One turn or mirror swaps these rows in pairs. Which row does each one swap with?
The rows were stretched afterwards, more along some directions than others.
z_851: [-10.2  16.3  -3.8  -1.9  -1.2   4.6  -3.9  -2.5  -2.0 -14.5  10.8  -4.8
 -11.5 -14.0   3.4 -15.0  -0.8  12.2 -11.9  29.1  -4.4  11.6 -13.1]
z_474: [ -3.6  19.8   9.6  -9.2  12.0   1.8  16.5  15.1  -0.4  -4.3 -19.7  14.3
  18.5  -1.0  14.2  -0.6   3.2   4.1   5.5  16.2 -22.6  -4.6   0.7]
z_285: [  1.9  -8.6   0.0   9.9 -12.4  -1.5  -0.4  16.9   6.3  17.4 -24.9  -1.5
   3.0  -9.0  15.7   8.5  11.6   0.0  11.0   0.8 -12.3   8.2   3.1]
z_470: [  7.7  -9.1  -5.3   6.7  -3.5   0.9 -18.7  24.4   0.1  -4.3 -28.4  -4.1
  -1.5 -16.0  11.6  13.9  10.4   9.2   4.3   1.1  -2.0   7.1  -4.7]
z_2: [-21.8   5.9   2.4 -12.6   2.6   5.8  -2.1  -3.5   4.8  10.5  -6.8   9.5
   1.6 -22.2   8.4  13.0 -12.1   7.7  -2.9   4.8 -21.3  -4.4   8.6]
z_12: [-17.4 -10.8  -1.8  14.9  -6.6  -5.3  -2.9 -12.9 -11.5  -9.3  24.9  -5.6
   8.5  13.2  -5.6   4.8  -4.6  -7.3  -2.4  23.2  -2.5   5.6 -12.1]
z_409: [ -7.1  18.0  -0.8  -7.7  17.5  17.9  -7.9  21.4  -4.5  -5.4 -14.2  16.3
  10.5  -2.7  13.6  -4.6 -11.9  -3.0  11.9  -6.7  -9.1  -3.3   1.4]
z_538: [-16.6  -4.4   3.9   7.3  -5.5  24.1 -12.0  10.0 -13.6 -12.7 -22.3  -2.5
   8.7  -9.0  15.1   0.5   1.6  23.5   6.3 -22.5  -8.7  -1.9  -5.9]
z_735: [ -0.7 -23.0 -12.1  16.1  -7.1   6.7   6.7  14.0  -7.9  -9.1  -8.3  10.4
  25.4  13.2  10.1  24.5   3.3  20.2   5.6  -2.4  -7.3 -14.3  -8.1]
z_536: [ -8.6  12.2   1.4  -3.0 -10.2   6.4 -16.2  14.7 -13.9  -4.7 -44.0 -10.6
   8.7   1.0  20.7  -7.6   6.3  -6.4  11.7 -10.8 -14.0   6.6   7.7]
z_395: [  0.5   2.7 -24.5  -5.2   0.7   3.2  13.1   5.8   2.6   5.6 -23.6   1.9
   0.9   7.6  13.1  -0.9  -0.8   8.5  22.4   3.3  -8.4 -20.7  13.4]
z_525: [ -3.5   7.8  12.9  -6.0   6.7  12.0 -23.2 -10.5  -9.3   1.5   8.3   1.8
   5.1   3.2  -7.0   9.7 -14.4 -15.6  -5.6   9.5  -1.5  11.7   8.2]
z_187: [ -1.4   0.8   1.0  -6.8  10.3 -11.4  26.3   2.8  12.6   1.4  17.3 -18.0
   9.3  -9.6  -2.4 -15.0  -8.9   0.2  -0.8  22.9 -14.3  -1.1  -4.8]
z_357: [ -6.8  -6.6  -8.1   4.5  -8.8  10.3 -11.4   7.5  -0.8  11.7 -13.8  -4.2
  -7.0   4.3   6.2  11.9  -2.2  -1.4  22.8 -15.0   5.7   2.6   1.4]
z_17: [-13.8   3.0  14.4 -16.6  12.4   7.5   5.3  22.1   6.9 -15.5 -15.4 -21.6
  30.7 -24.5   3.8  -5.5 -10.7  -1.4   2.7  10.8  -5.2   3.3  -1.2]
z_198: [ -6.8 -13.3 -18.0  26.1  -2.7   1.4   0.3   9.2  -8.2   2.3  -3.4   3.7
 -19.1   8.0   4.6  -4.6   6.9   8.7  -3.4   5.7   7.1  -3.1 -11.5]
z_962: [-23.2 -13.1 -12.6  21.2 -13.3   3.0  16.8   0.4 -11.0   8.2 -14.4  -8.3
  19.3  10.2   6.6   4.7  -2.3  11.1  13.3   8.7  -8.2 -10.6  11.3]
z_165: [ 11.1  -4.9   2.3  -6.4  -1.3   8.4  -4.1  -5.4   3.6   4.8   0.2   6.6
  18.0 -11.3   0.3   8.7  -0.1   2.4   7.7  -4.2 -10.4  -7.1   9.0]
z_798: [-13.0  -0.8  -2.6  17.3  -7.4   7.4  -0.9   6.7 -14.8  -5.9 -12.2 -23.8
   6.8  12.2   1.5 -17.1 -10.3  -2.1   5.1   6.5   9.7  13.8  -3.7]
z_879: [  0.5   3.4   9.2 -19.6 -11.8  15.0   1.9  14.1   7.3   3.3  -6.2 -22.4
  20.8 -22.2  18.8   0.7  13.4   1.5  -5.5  -1.8   4.2   7.4  -9.5]
z_385: [-19.6 -18.7 -23.4  13.7 -24.0   1.9  11.3 -10.3   2.6   9.3   0.3 -12.7
   9.5   2.3   7.0   5.8  -1.2  -0.6  13.0   2.0 -13.2 -16.4   5.9]
z_476: [  6.6  17.3  30.7 -14.0  15.5  17.3 -18.8  19.5  -5.0 -11.6  -2.9  -5.0
   7.1  -9.7   1.3 -17.0  -6.4   0.2 -14.1   4.1   1.9  19.9 -13.0]
z_862: [-31.2   0.3   8.0  18.0  -0.7   1.2  -0.8  16.5  -7.1 -16.1 -30.3 -10.3
  -1.9   7.0   6.5 -16.3   3.6   8.5   3.7  26.7   6.8  15.1  -9.8]
z_255: [  0.7   8.0   5.4  -6.2   1.3   0.5  -2.4  11.1 -11.1  -6.9  -1.3 -12.4
  13.7 -16.4  -6.7 -14.9   9.4   8.5 -19.1   4.0  -0.5  -1.3  -3.6]
z_296: [ 11.7  25.9  13.9 -12.2  25.4   1.6  21.1  33.4   7.9  -5.2 -40.6  -8.1
   8.4 -13.0   8.9 -12.7  -2.1  14.2   4.4  10.4  -8.0   0.6  -1.8]
z_471: [  8.2  18.3  12.1   6.8   8.8 -13.7  16.3   9.7   4.3  -2.8 -25.4 -11.9
   0.7  -0.1  -4.6   1.6 -20.8  13.9  -9.9  11.9  -7.9  14.4  -5.9]
z_772: [-18.6   7.2  -2.3  25.8   1.5  14.8   2.0  22.5 -17.6 -13.5 -34.1  -3.5
   9.2 -16.6  23.5  -8.6   4.3  13.6   3.0   2.1 -20.6  -0.8 -11.4]
z_211: [-22.0   0.7  14.2  -2.2  -0.5   9.4   7.4   8.8   2.7   0.3  -3.6  -3.5
  16.2  -4.2   6.0  -2.5  -5.1  20.7  -7.4  21.2 -10.9  12.5  -4.8]
z_820: [ -8.6   6.2  20.2 -14.5  16.7   1.5  -4.9  24.9  11.7  -4.0 -19.0   0.4
  13.5 -26.8   9.2   7.2  -4.8  17.1   0.9  15.3 -15.0  17.4  -2.9]
z_938: [ -2.0   1.2   7.6 -15.3  -4.5   7.0   7.2  26.3  -2.8 -14.6 -12.3 -23.7
  31.5 -25.7   6.8 -11.9  10.1  14.9   0.7   9.9   3.2  -0.4   1.1]
z_328: [ -9.6   0.9 -16.1  17.3 -11.6   2.9  12.5  16.1 -23.8  -5.8 -22.4 -17.5
   3.0  16.2  16.1 -22.6   9.2   4.0   9.4  -0.8   4.1  -6.1   1.7]
z_140: [-37.6   5.4 -20.1   6.0  11.8   1.8  -5.0  11.5  -4.8  -4.7 -23.2 -10.7
  -4.9  -8.7   5.6 -17.8 -18.4  -5.4   5.3  -9.1  -3.1  -7.0   0.9]
z_203: [ -8.4   5.7  -4.2  19.2   6.0  -3.7   0.9  21.8  -9.3 -23.4 -26.3 -17.5
  13.5 -16.6  11.5 -29.4  -3.9  -0.5   4.8   5.9 -16.0   9.0  -6.6]
z_276: [  8.1 -16.9  -8.4  10.6  13.7 -11.2  -2.3  16.1   1.1  -1.3  -3.3  11.8
  -5.7  -4.3  -7.3   6.3  12.2   7.6   8.2  -6.4  -2.1  -5.5  -2.8]
z_919: [-17.3   5.7  14.2   9.6   0.4   5.7 -14.5  21.3  -3.5 -20.2 -19.5 -11.0
  18.2  -7.1  23.1 -16.2 -13.8 -14.4  -6.3  20.2 -12.0  26.8  -6.5]
z_837: [ 11.1  -1.8   2.2 -16.6   5.3 -11.6  -4.4   3.8   7.3  -8.6   5.8 -21.9
  16.3   6.2 -15.8 -13.7 -12.6 -13.7   2.7  -1.2   1.4   2.4  -2.1]
z_557: [-15.0 -17.3   6.5   8.1  -6.0   8.4  -9.0  24.5  -0.3 -14.3 -30.9 -31.8
  17.5 -19.3   8.1  -9.9  -2.7  -8.9   3.2  -3.2 -14.1  17.6  -5.2]
z_592: [ -0.3   9.5  30.7  -1.9  10.0  -3.9   2.0  21.3 -11.4  -5.8 -11.5 -10.3
  21.5 -14.9  -1.6 -12.4  -3.6   4.5 -18.0  10.0  -5.1  21.6  -4.7]
z_661: [-10.6  -2.6 -14.2   9.2   3.9   0.7   1.2   5.5 -10.8  -6.7   5.2  14.8
 -13.2  15.8  14.5  -4.9   8.5  11.9  14.8   8.7  -5.5 -14.5 -11.6]
z_889: [  2.5  17.1  11.2 -25.9  23.9  -0.6   2.4  20.7   6.4  -3.9 -21.0  11.3
   9.0 -20.1  -2.6  -5.7   7.7  10.9   3.5   5.3  -9.8  -4.3  -4.3]
z_154: [-15.1  -2.3  -3.1  -2.8 -12.4  13.7 -24.7  -4.6 -21.1 -12.2   4.8 -12.9
   3.1   0.0   5.5 -18.1  -1.0 -22.2   6.3  -1.5   9.0   1.1  -0.9]
z_266: [ -3.2   4.4   6.1  -0.2  -1.1   1.4  25.2 -12.3   4.7   8.7 -16.2 -16.9
   8.0   6.8   4.4 -12.4   5.2   8.4   3.8   7.6 -11.3   0.6  -5.1]
z_27: [  0.1   1.6  -1.4   6.0  -1.8   0.7  11.8  -2.5  16.9   2.1   0.4   0.5
  -4.3  -8.3  16.2  -6.4   4.7 -11.5 -12.8   4.0  -3.8  -3.2 -12.7]
z_232: [-15.0  -4.7 -16.1  11.3   2.6  11.1   8.0  20.0  -1.9 -13.3  -9.0   3.8
  15.7  -4.4  21.3  11.5   5.9  23.9  11.5  10.6 -11.1 -11.1  -8.6]
z_783: [ -9.5  12.0  -3.0   9.2   2.5  23.7   1.6  -3.0   1.2  -2.9   1.2  -5.2
 -25.2   7.7   2.0  -9.6 -13.5  14.5  -7.3  -0.4  -0.2  -1.9  -9.9]
z_207: [ -9.4 -12.5 -11.5  -4.1  -1.3  10.9   4.0  17.4  -3.8  -2.2 -21.4 -15.9
   3.0  -4.3   5.3  -8.7   8.3   8.4   8.5  -1.8  16.3  -7.7   8.5]
z_869: [-12.0  21.4   9.5 -19.5  -5.6  18.8 -20.8 -12.1 -14.0 -10.8  17.2 -13.5
   5.8 -18.5  -0.5 -18.4 -10.4 -16.3  -8.6  -0.8   4.6   2.9  -0.8]
z_376: [ 14.7  -1.4 -13.7  19.2   0.0  -5.3   6.1   8.7 -10.0  -1.1   0.0  -5.9
  26.2   7.5  -1.1  10.9 -13.2  -7.5  -4.4  -7.1 -15.1 -16.8   7.0]
z_726: [-10.0   2.3 -14.8  16.4   0.7   3.5  25.8   7.7   1.8   0.0 -18.3 -16.4
   9.7  -3.1  -0.7  -0.3 -22.0   7.8 -10.7   1.7 -21.7 -14.2  -1.2]
z_246: [-19.7   8.2  10.6 -16.8  13.9  -1.1 -22.1  -4.1   3.5  -3.4  -6.5  -3.3
   8.0 -19.9   3.1 -15.1  -4.1 -16.1  -1.4   8.5 -20.0  12.6 -10.1]
z_822: [ -9.2  -1.0  -0.3 -13.9   4.5   4.4   6.0  13.5   4.4 -15.8 -16.7 -11.9
  11.5   5.3  14.2  -1.3  -5.4   5.4  20.9  18.9  -7.5   4.0  -2.1]
z_712: [-20.6   0.5  -6.8 -17.3  12.8   6.5   2.9  20.2   0.2  -0.4 -11.3 -10.6
  18.0 -23.0  17.5 -19.4  -1.8 -22.7  12.7   7.5  -9.0  -7.1   9.8]
z_283: [ 15.1  14.8 -17.2 -14.5   0.1   1.8   2.7 -10.1   9.1  -1.2  17.4 -27.3
  -8.5   3.3  -5.3  -9.3 -19.9  -6.4   0.3  -3.2  10.4  -9.8 -11.6]
z_166: [-14.2   6.8  12.6   7.0   3.2  -1.1  -1.5  -5.5  -9.0 -12.0  27.4  -5.7
   5.3  -1.2  -8.3  -0.9 -16.4   5.9 -20.3  21.7  -4.5   7.8 -19.0]
z_389: [  5.8   5.5  16.1  -4.6 -21.2  11.5 -17.1  -3.1  -0.5   9.4   8.0 -14.4
   2.7  -0.2  -8.7   8.8  -9.4  -5.6 -13.2  -3.0  19.3   8.5   5.1]
z_643: [  6.5  31.3   9.8  -0.3   9.2   9.0   3.2   1.7   1.7  -2.0 -24.9   2.1
   1.2   2.7   6.3  -2.6 -21.5  19.1  -2.0  12.1 -22.9   4.7  -4.4]
z_233: [  2.0   0.1  24.3   5.7  -1.3  10.6  -2.6  -3.1  13.3  -2.3   3.2 -12.3
   9.2  14.2  15.6   1.7  -5.3 -19.2  -3.0   0.8  -4.2  17.7 -14.4]
z_256: [ 33.8  -7.5   7.6  12.0 -13.5   2.2   2.7   6.9  -3.8  -0.5   5.4  -9.8
  23.5  -2.3  -1.8  14.8   3.0   1.4  -6.1  -1.0  -9.4  -1.3  -7.4]
z_177: [-10.1 -22.4  14.0   2.5   9.1   8.8 -23.2  22.5   7.4  -5.3  -4.6  12.3
   4.6 -15.6   1.2  11.1   3.8 -10.0  -9.7  15.6   1.2  20.8 -10.8]
z_936: [  8.0   3.6  -8.4  22.3   1.3  -9.7  14.8  -4.9  -1.6  -4.0  -0.4 -12.4
  -6.0  12.6  -3.1  -5.4 -14.3   3.7 -15.6   6.7  -6.8  -8.5   1.2]
z_992: [  3.0   8.7  25.4 -20.3  18.1  10.0 -22.5  16.9  -1.8  -4.5   6.6  15.1
   7.3 -18.7   5.9   1.7 -10.5  -7.8  -1.2   3.5   2.9  11.4  -6.4]
z_971: [ -1.6  -7.0   7.2   6.9  -7.3   3.7  -5.5  10.8   0.2   6.5 -14.5  -6.7
  -2.9 -10.0   9.1  10.7   3.9  -4.6  12.2  -8.9   1.2  11.6   4.1]

z_971 pairs with z_474
z_256 pairs with z_772
z_735 pairs with z_538
z_203 pairs with z_376
z_285 pairs with z_296
z_409 pairs with z_276
z_255 pairs with z_798
z_471 pairs with z_536
z_820 pairs with z_395
z_140 pairs with z_837
z_592 pairs with z_328
z_166 pairs with z_154
z_12 pairs with z_869
z_879 pairs with z_266
z_165 pairs with z_232

